grid =
111	123	126	138	157	139
127	120	111	138	135	143
103	108	106	154	114	112
115	126	124	127	151	135
106	115	127	146	126	124
147	141	150	126	139	151
Indices start at 1.
(1, 1): 111
(6, 4): 126
(1, 5): 157
(2, 2): 120
(4, 2): 126
(4, 5): 151
(6, 1): 147
(2, 5): 135
(5, 3): 127
(5, 5): 126

M =
[[131 130 129 118 126 119 119 124 126 121 130 124]
 [134 133 126 122 124 129 128 127 120 140 126 133]
 [121 123 124 133 131 140 147 135 122 117 125 124]
 [131 126 134 126 118 115 123 129 128 122 129 124]
 [132 126 125 131 136 131 118 129 125 116 132 119]
 [129 121 137 133 125 121 129 128 131 117 125 128]
 [130 115 134 134 121 121 116 128 137 119 124 133]
 [130 123 133 134 130 126 128 125 131 123 125 133]
 [126 129 120 125 126 126 127 127 128 133 131 129]
 [132 125 124 139 135 137 131 130 125 129 127 130]
 [125 128 137 119 115 116 107 125 142 138 128 134]
 [130 125 126 124 117 120 118 131 129 126 130 125]
 [130 132 119 126 133 135 145 131 112 121 129 122]
 [125 128 128 123 124 127 127 124 134 138 125 138]
 [125 125 117 134 135 134 141 132 122 119 131 123]]
Indices start at 1.
row 1 col 1 = 131
row 14 col 10 = 138
row 14 col 12 = 138
row 1 col 8 = 124
row 7 col 4 = 134
row 11 col 11 = 128
row 8 col 10 = 123
row 6 col 6 = 121
row 8 col 7 = 128
row 4 col 5 = 118
row 10 col 3 = 124
row 7 col 8 = 128
row 1 col 10 = 121
row 11 col 6 = 116
row 6 col 7 = 129
row 11 col 2 = 128
row 10 col 5 = 135
row 13 col 5 = 133
row 8 col 9 = 131
row 5 col 12 = 119
row 1 col 3 = 129
row 15 col 8 = 132
row 15 col 7 = 141
row 3 col 9 = 122
row 15 col 9 = 122
row 14 col 2 = 128
row 7 col 2 = 115
row 13 col 7 = 145
row 3 col 6 = 140
row 3 col 5 = 131
row 14 col 5 = 124
row 5 col 11 = 132
row 13 col 1 = 130
row 2 col 2 = 133
row 11 col 12 = 134
row 11 col 5 = 115

B =
[[117 134 155 134 132 121 118 138]
 [136 145 136 120 137 125 154 130]
 [127 120 155 129 141 122 111 136]]
Rows and columns are counted from 1.
row 1 col 1: 117
row 1 col 8: 138
row 2 col 7: 154
row 3 col 6: 122
row 2 col 8: 130
row 1 col 3: 155
row 2 col 5: 137
row 3 col 3: 155

m =
[[136 129 130 145 127]
 [137 130 130 149 127]
 [139 130 132 150 129]
 [137 130 130 146 129]
 [128 129 127 132 126]
 [136 129 131 142 128]
 [130 130 130 136 126]
 [134 129 131 140 126]
 [140 130 132 152 127]
 [129 130 129 134 128]
 [132 130 131 138 128]]
Rows and columns are counted from 1.
(1, 1) => 136
(2, 5) => 127
(1, 5) => 127
(7, 5) => 126
(1, 2) => 129
(1, 3) => 130
(9, 2) => 130
(4, 4) => 146
(9, 5) => 127
(5, 3) => 127
(3, 1) => 139
(7, 3) => 130
(2, 4) => 149
(4, 2) => 130
(3, 5) => 129
(2, 2) => 130
(8, 2) => 129
(5, 2) => 129
(5, 5) => 126
(10, 3) => 129
(8, 1) => 134

a =
[[110 107 118 119]
 [134 116 120 121]
 [123 128 123 134]
 [102 117 116 128]
 [136 126 130 123]]
Indices start at 1.
row 1 col 1: 110
row 4 col 4: 128
row 1 col 4: 119
row 3 col 4: 134
row 1 col 3: 118
row 5 col 1: 136
row 3 col 1: 123
row 4 col 3: 116

x = [[125, 134, 118, 124, 127, 123, 126, 137, 125, 121, 128, 135, 100, 117, 130, 133], [117, 128, 122, 130, 126, 123, 130, 134, 124, 124, 121, 138, 115, 120, 128, 132], [125, 126, 137, 129, 125, 133, 142, 122, 128, 133, 120, 131, 138, 129, 122, 127], [137, 128, 130, 128, 126, 139, 140, 117, 134, 134, 136, 124, 142, 139, 128, 123], [130, 126, 132, 128, 132, 122, 113, 131, 127, 128, 129, 120, 134, 129, 129, 128], [114, 125, 127, 133, 126, 125, 134, 131, 124, 127, 116, 137, 125, 123, 126, 131], [138, 128, 129, 128, 127, 139, 138, 117, 134, 133, 138, 124, 143, 140, 128, 123], [137, 128, 130, 128, 126, 139, 140, 117, 134, 134, 136, 125, 142, 139, 127, 123]]
Rows and columns are counted from 1.
(1, 1) => 125
(4, 7) => 140
(5, 10) => 128
(3, 16) => 127
(2, 12) => 138
(2, 7) => 130
(6, 7) => 134
(6, 1) => 114
(1, 12) => 135
(5, 9) => 127
(2, 11) => 121
(5, 2) => 126
(7, 2) => 128
(8, 7) => 140
(8, 14) => 139
(4, 16) => 123
(4, 2) => 128
(1, 13) => 100
(1, 14) => 117
(4, 1) => 137
(4, 13) => 142
(3, 14) => 129
(2, 2) => 128
(4, 8) => 117
(5, 12) => 120
(7, 8) => 117
(6, 13) => 125
(8, 16) => 123
(5, 3) => 132
(6, 11) => 116
(7, 10) => 133

A =
122	120	111	123	134	107
132	132	115	115	138	99
122	119	111	122	134	108
133	147	133	144	128	130
109	118	123	125	129	124
134	153	127	142	128	128
Rows and columns are counted from 1.
row 1 col 1 => 122
row 6 col 2 => 153
row 4 col 3 => 133
row 3 col 5 => 134
row 1 col 3 => 111
row 2 col 1 => 132
row 2 col 5 => 138
row 2 col 3 => 115
row 5 col 2 => 118
row 6 col 6 => 128
row 5 col 6 => 124

X =
[[127 107 136 116 141 124]
 [119 135 131 136 120 127]
 [119 131 125 130 117 134]
 [127 117 126 119 136 131]
 [137 120 141 124 143 118]
 [147 123 116 123 131 123]]
Rows and columns are counted from 1.
(1, 1) -> 127
(1, 4) -> 116
(2, 6) -> 127
(6, 3) -> 116
(2, 3) -> 131
(5, 5) -> 143
(3, 5) -> 117
(5, 2) -> 120
(2, 1) -> 119
(5, 1) -> 137
(1, 5) -> 141
(3, 2) -> 131
(6, 4) -> 123

data =
130,127,135,140,133,123,131,127,133,122,122,138,133
125,127,126,123,124,124,126,129,124,130,128,124,127
125,123,124,125,127,135,128,123,134,131,132,127,123
125,122,139,134,135,123,127,136,128,127,124,130,132
133,129,124,134,129,133,132,126,127,134,127,130,126
129,126,125,125,129,120,125,136,106,137,125,122,122
131,135,131,129,126,128,129,129,130,129,128,128,134
Indices start at 1.
(1, 1): 130
(1, 12): 138
(1, 8): 127
(1, 11): 122
(6, 7): 125
(4, 1): 125
(7, 3): 131
(4, 8): 136
(2, 11): 128
(3, 2): 123
(6, 6): 120
(4, 9): 128
(2, 4): 123
(3, 12): 127
(5, 2): 129
(2, 6): 124
(7, 2): 135
(2, 7): 126
(5, 6): 133
(7, 7): 129
(3, 10): 131
(7, 4): 129
(6, 10): 137
(3, 3): 124
(3, 7): 128
(7, 8): 129

W =
[[108 142 117 142 120 139 124 120 143 120 125 121 117 131]
 [118 134 125 130 123 144 110 107 132 111 126 137 127 135]
 [111 131 139 138 122 119 128 154 150 123 132 123 121 125]]
Rows and columns are counted from 1.
(1, 1)	108
(3, 10)	123
(3, 12)	123
(2, 1)	118
(2, 6)	144
(1, 3)	117
(3, 13)	121
(3, 14)	125
(2, 7)	110
(2, 9)	132
(2, 5)	123
(1, 4)	142
(1, 12)	121
(3, 4)	138
(2, 4)	130

arr =
[[133 135 131 124 124 142 146]
 [123 125 127 125 124 123 131]
 [131 103 122 119 132 129 129]
 [118 130 132 125 132 120 123]
 [128 112 128 120 128 126 138]
 [131 142 134 132 120 135 145]]
Indices start at 1.
(1, 1) => 133
(4, 2) => 130
(6, 7) => 145
(3, 3) => 122
(1, 4) => 124
(3, 7) => 129
(5, 5) => 128
(4, 7) => 123
(1, 3) => 131
(6, 5) => 120
(1, 5) => 124
(5, 6) => 126
(4, 5) => 132
(2, 7) => 131
(2, 4) => 125
